One turn moves each row of this set onto another row. After a few examples, where does it send each row asked below?
j18: -203 355 -185 -306 -194 218 -140 274 302 249 104 -119 201 -169 232
j533: -126 116 -84 -56 -58 -264 -282 153 -366 -101 42 -236 329 -184 -4
j410: 273 187 59 -90 -32 227 272 119 262 -172 273 -77 112 302 146
j953: 296 80 158 193 144 -135 274 106 -421 -6 32 116 187 89 -31
j115: -148 301 -330 -69 -168 153 -47 2 135 -171 96 -302 423 98 293
j123: 202 394 -39 197 -48 347 477 130 215 233 -34 126 188 102 188
j384: 307 351 212 9 -270 247 43 145 118 226 24 468 422 -214 208
j2: 245 80 89 -133 241 -72 250 185 -274 64 215 121 141 140 -220
j398: 144 360 88 448 -52 -17 -4 -46 -344 217 188 183 58 -263 307
j741: 272 125 -93 -26 12 117 180 181 251 -162 404 -47 81 288 133
j712: -236 226 63 247 -71 -116 -73 194 -42 -211 -67 -173 -161 -449 107
j108: 227 240 32 40 -86 337 424 253 194 115 124 108 180 266 220
j608: 58 461 90 261 -37 63 -22 -9 -274 333 156 227 -102 -318 317
j537: -149 177 -255 -107 227 -178 26 68 -265 74 -19 -167 554 6 15
j244: 370 308 222 -155 -288 45 -191 160 93 120 109 377 303 -376 265
j619: -41 197 119 -191 -210 116 16 426 393 -97 -216 77 268 -401 3
j270: -195 276 -214 -207 -294 209 -129 304 256 17 136 -238 323 -5 243
j810: 121 382 208 374 -87 34 -5 -31 -332 218 187 256 11 -264 266
j226: 395 351 147 -87 -262 158 -106 141 82 221 89 467 334 -297 197
j542: 483 374 115 -3 -171 197 28 254 77 214 76 425 387 -293 156
j662: 113 -1 -39 -176 345 -115 259 227 -196 60 195 119 108 158 -74
j253: 53 350 -197 -143 167 -118 -201 -18 120 -204 300 -91 48 152 -216
j594: 137 196 -264 -125 121 31 -69 -69 181 297 -10 200 605 98 -48
j79: 412 127 114 328 70 -168 204 -18 -308 -166 -75 144 147 -68 -38
j552: 335 333 141 17 -191 208 91 180 97 323 38 427 477 -224 203
j796: -102 259 125 -114 -284 140 -12 344 335 -129 -251 111 269 -421 -17
j714: -201 434 -23 366 -68 14 222 171 -42 3 -232 -43 -95 -440 60
j193: 18 501 127 157 -80 72 -3 108 -175 431 220 186 -73 -357 301
j177: 110 331 101 -110 -185 160 38 394 384 -162 -255 -9 264 -441 38
j879: 122 282 113 -59 -270 78 -15 277 325 -211 -316 110 286 -440 -60
j13: -5 85 -78 130 242 -125 -43 -93 183 -162 131 -191 -191 105 -2
j982: -88 331 -339 -334 237 52 -2 89 185 -6 109 169 144 203 -132
j402: 3 96 -21 -166 -82 -302 -419 130 -224 -137 70 -107 166 -339 6
j867: 203 443 -82 47 250 -115 -67 -283 -7 -190 136 -116 285 231 -18
j216: 150 258 -255 280 113 0 -103 -314 36 130 224 20 225 199 250
j323: 5 299 -315 34 -104 45 -49 9 177 -150 193 -337 529 127 217
j127: -209 363 -5 205 0 -34 -33 202 -76 -141 -173 -186 -130 -506 200
j524: -220 384 45 284 -42 -20 72 125 -33 -106 -245 -124 -136 -462 56
j482: -178 187 -307 -108 105 -155 -77 65 -402 62 43 -102 454 -49 -66
j110: 147 253 92 51 -282 -17 34 233 215 -313 -335 149 288 -455 24
j308: 59 417 -224 -128 320 61 143 -176 60 17 -63 158 382 277 71
j26: -288 294 121 249 -106 -79 -68 161 -112 -135 -100 -107 -148 -458 40
j268: 172 407 6 303 18 12 -46 57 -382 237 158 240 -17 -355 312
j479: -18 11 -79 -271 247 -103 -6 150 320 4 -82 -6 187 5 -296

j110 turns into -> j714
j619 turns into -> j712
j594 turns into -> j479
Where do these go?
j537 turns into -> j662
j810 turns into -> j384
j253 turns into -> j867
j123 turns into -> j18
j108 turns into -> j270
j226 turns into -> j879
j482 turns into -> j2
j268 turns into -> j542

One turn moves each row of this set onto another row. After a few examples, where does it send each row asked below?
j918: 206 388 -242 -22 -273 107 275 58 23 -55 244 -53 -395 -137
j28: -88 -97 -207 -45 -168 398 138 -56 -406 -5 402 130 15 -251
j569: 148 31 -67 140 227 216 -152 132 295 56 -190 354 -120 -321
j408: -222 18 109 -152 -35 189 12 63 73 339 65 -19 -628 -295
j97: -222 14 53 -137 -76 198 -24 119 215 297 101 84 -664 -192
j850: 109 26 -66 196 309 203 -155 67 285 19 -85 274 -68 -275
j498: -216 -387 -256 -39 -490 -117 -33 334 -69 115 56 258 -259 -179
j144: -139 -296 -325 7 -431 -217 -59 338 -63 73 -163 255 -218 -224
j661: 210 322 -177 -40 -225 152 308 56 -47 -71 286 -144 -370 -63
j977: 43 -140 -131 -188 -200 282 138 59 -398 -41 365 201 85 -311
j289: 51 -175 -433 246 -353 386 125 -147 -70 216 -177 407 -117 69
j436: 315 35 -9 -140 -129 407 -191 403 -154 43 -307 87 -91 -105
j414: 215 318 -100 -86 -267 172 372 -55 -21 -64 281 -22 -305 7
j380: -47 -195 -177 -237 -116 45 126 7 403 46 -46 99 310 -231
j280: 81 -197 -277 296 -168 429 80 -77 -155 280 -186 453 -116 131
j283: 13 -155 -181 -42 -161 339 206 -18 -435 -105 349 80 -56 -280
j789: -118 17 -44 -305 66 118 -139 132 -224 473 179 161 -145 221
j733: -105 100 -267 130 -65 38 408 -91 -24 304 -295 -232 -55 24
j495: -264 2 18 -88 -136 285 -66 24 290 309 104 53 -604 -238
j813: 88 -208 -340 264 -334 326 85 -164 -56 259 -205 337 -91 211
j538: -104 -201 -189 -198 -227 -51 160 -23 324 18 -52 118 287 -330
j269: -197 -10 -93 -270 153 148 11 124 -152 576 26 194 14 127
j317: -182 -249 -219 25 -556 -219 -27 302 -26 189 -48 53 -317 -166
j862: 424 11 -96 -13 -209 299 -148 432 -226 -6 -195 45 -106 -52
j413: 167 -178 -328 373 -212 381 56 -110 -24 188 -117 372 -327 78
j222: -179 33 -317 308 -42 18 386 -77 5 268 -135 -135 64 75
j456: -137 -74 -116 -269 -51 85 -81 164 -241 633 28 128 -125 179
j582: -75 -180 -120 -291 -161 -69 210 -47 339 -19 -44 83 246 -222
j395: -147 31 54 -89 -152 272 28 5 187 283 75 67 -691 -280
j901: -94 -271 -194 -191 -281 75 131 44 406 9 -98 54 218 -328
j94: -46 -236 -158 -153 -100 365 179 -15 -212 -80 411 266 -25 -370
j992: 109 13 -125 133 288 202 -183 90 290 127 -42 313 -154 -392
j416: -187 -282 -281 18 -438 -222 -116 363 -48 85 -32 218 -97 -268
j487: 310 -28 30 -183 -128 242 -203 410 -182 -6 -307 18 -126 -59
j668: -138 45 -222 154 -79 24 403 -21 6 229 -229 -262 93 53
j718: 242 95 -157 85 226 120 -194 170 304 133 -142 329 -166 -288
j771: 370 155 -27 -131 -207 206 -60 401 -170 2 -234 -46 51 -69
j458: -93 67 -300 174 -94 62 378 -152 -8 339 -182 -217 51 90
j119: 180 357 -164 7 -288 28 361 37 -18 -29 200 -58 -391 -14
j32: -159 -8 -129 -336 37 93 -42 147 -201 524 168 249 -236 167

j144 turns into -> j789
j538 turns into -> j97
Where do these go?
j668 turns into -> j992
j94 turns into -> j317
j280 turns into -> j862
j408 turns into -> j222
j582 turns into -> j495
j32 turns into -> j813

One turn moves each row of this set onto another row. After a few examples, where does it send each row asked below?
j996: 28 -429 39 497 215 120 222 249 -145 -207 264 -243 64 119 -23 164 283 -124 150 -17 -172 -154
j20: -29 -160 186 -55 -33 -19 77 282 23 -179 432 355 -99 252 -86 249 -335 533 -17 455 265 151
j551: 217 -170 342 149 -567 70 170 54 -105 297 337 176 138 183 157 377 -27 175 -95 191 -73 -313
j727: 191 45 283 -187 -104 -73 -28 187 153 -223 497 315 141 39 -393 118 -221 483 -30 428 237 75
j63: 304 -501 52 -58 128 81 107 287 -269 -9 193 -111 54 57 -280 -11 269 -25 -450 -195 167 -192
j961: 251 -435 104 144 150 63 50 156 -189 -200 121 -219 -16 24 -286 33 419 32 -461 -79 281 -199
j873: 34 -65 172 133 305 127 -54 163 -291 -19 156 -388 218 -63 31 282 -215 -58 -202 -242 23 -297
j702: -214 -40 184 35 -100 -140 114 162 60 106 517 370 -42 87 -297 213 -505 241 -59 226 256 57
j367: -57 -124 -24 -235 28 28 62 183 313 -310 506 128 -48 -20 -242 219 -372 456 -105 325 67 7
j809: 346 -67 362 43 -11 137 47 245 571 87 396 200 237 -3 -181 410 40 78 164 369 -49 -279
j369: 107 -152 225 225 -401 -100 -251 -242 -381 126 74 238 29 164 -237 165 18 -179 41 310 -41 -122
j708: 238 167 473 282 -225 146 1 214 190 153 469 302 270 291 -221 268 -43 260 152 318 189 -20
j780: 140 -667 45 120 163 136 42 223 -140 -66 137 28 -17 54 -285 -101 372 -47 -395 -83 69 -229
j70: 36 -305 85 324 242 8 136 196 -297 -386 277 -187 38 -55 116 122 335 72 154 -29 -240 -117
j905: 173 -343 6 338 133 171 206 360 -317 -232 215 -243 188 137 -14 48 238 -40 262 -52 -104 -15
j109: 42 -43 170 198 308 20 -163 69 -262 -173 160 -221 105 -200 75 279 69 42 -345 -204 -118 -417
j797: 72 -167 189 258 291 328 -124 93 -241 -168 10 -297 13 -179 -13 300 -37 103 -263 -244 15 -319
j680: 320 -216 294 141 -432 26 86 105 37 183 320 144 396 320 129 429 -70 92 -209 292 -92 -372
j444: 253 -458 101 99 147 -33 159 216 -204 -141 245 -38 -30 -168 -131 43 501 120 -387 -139 61 -304
j995: 7 -188 18 -249 -77 224 -38 301 238 -269 387 276 -262 -40 -235 214 -263 352 -119 509 22 27
j126: 79 0 154 129 -6 -141 -185 114 123 -46 392 506 151 3 -587 106 -204 27 221 449 -35 -19
j390: 212 -618 145 129 204 217 143 204 -164 -72 80 -68 -150 -150 -204 117 321 23 -314 -195 92 -247
j831: -57 -200 126 -28 -485 -117 122 -128 -401 -97 292 44 -99 83 -33 130 -216 378 -94 282 216 40
j935: 257 70 369 -89 -128 -83 -27 389 316 8 379 510 250 38 -142 358 -279 93 29 341 -62 -173
j321: 211 -1 -20 25 15 -60 -369 117 202 -300 10 364 54 -67 -541 109 -41 -110 73 417 85 -35
j291: 81 54 182 255 51 -46 -419 61 -83 -48 77 484 23 178 -438 208 -199 51 75 486 223 9
j613: 55 -338 109 413 118 237 152 399 -141 -325 78 -181 187 78 224 107 193 18 209 -3 -132 -127
j588: 195 54 106 107 -62 218 -355 177 166 -230 36 295 -81 -152 -432 193 -41 8 182 602 89 -47
j622: 180 -102 379 -15 -1 286 -28 226 457 180 401 218 -42 -146 -216 441 -101 95 71 503 -10 -281
j987: 3 -284 -2 40 -389 -155 221 -60 -239 -183 344 -40 152 98 -115 140 -262 458 -160 382 336 -23
j889: 70 -292 120 217 -213 -257 -213 -223 -284 -12 69 184 202 192 -296 181 -105 -286 59 441 12 -107
j362: -7 -125 131 160 239 76 -20 237 -160 -242 93 -337 86 -9 187 358 -132 -23 -380 -204 -4 -322
j686: 262 -139 428 181 -66 52 37 328 279 334 352 519 118 187 -132 445 -83 143 -2 389 144 -259
j617: -77 -170 287 123 336 169 -131 49 -175 -113 95 -379 141 -136 36 202 -137 107 -343 -139 176 -325
j158: 183 -3 292 -28 -200 -155 -242 257 -14 -107 129 590 25 310 -307 122 -120 -125 -54 316 171 167
j254: 110 -445 127 290 217 317 117 266 -239 -363 95 -187 -58 34 100 185 215 50 119 -110 -204 -61

j20 turns into -> j291
j362 turns into -> j961
j70 turns into -> j109
Where do these go?
j831 turns into -> j369
j367 turns into -> j321
j254 turns into -> j797
j780 turns into -> j613
j987 turns into -> j889
j126 turns into -> j935
j63 turns into -> j905
j588 turns into -> j622
j702 turns into -> j158

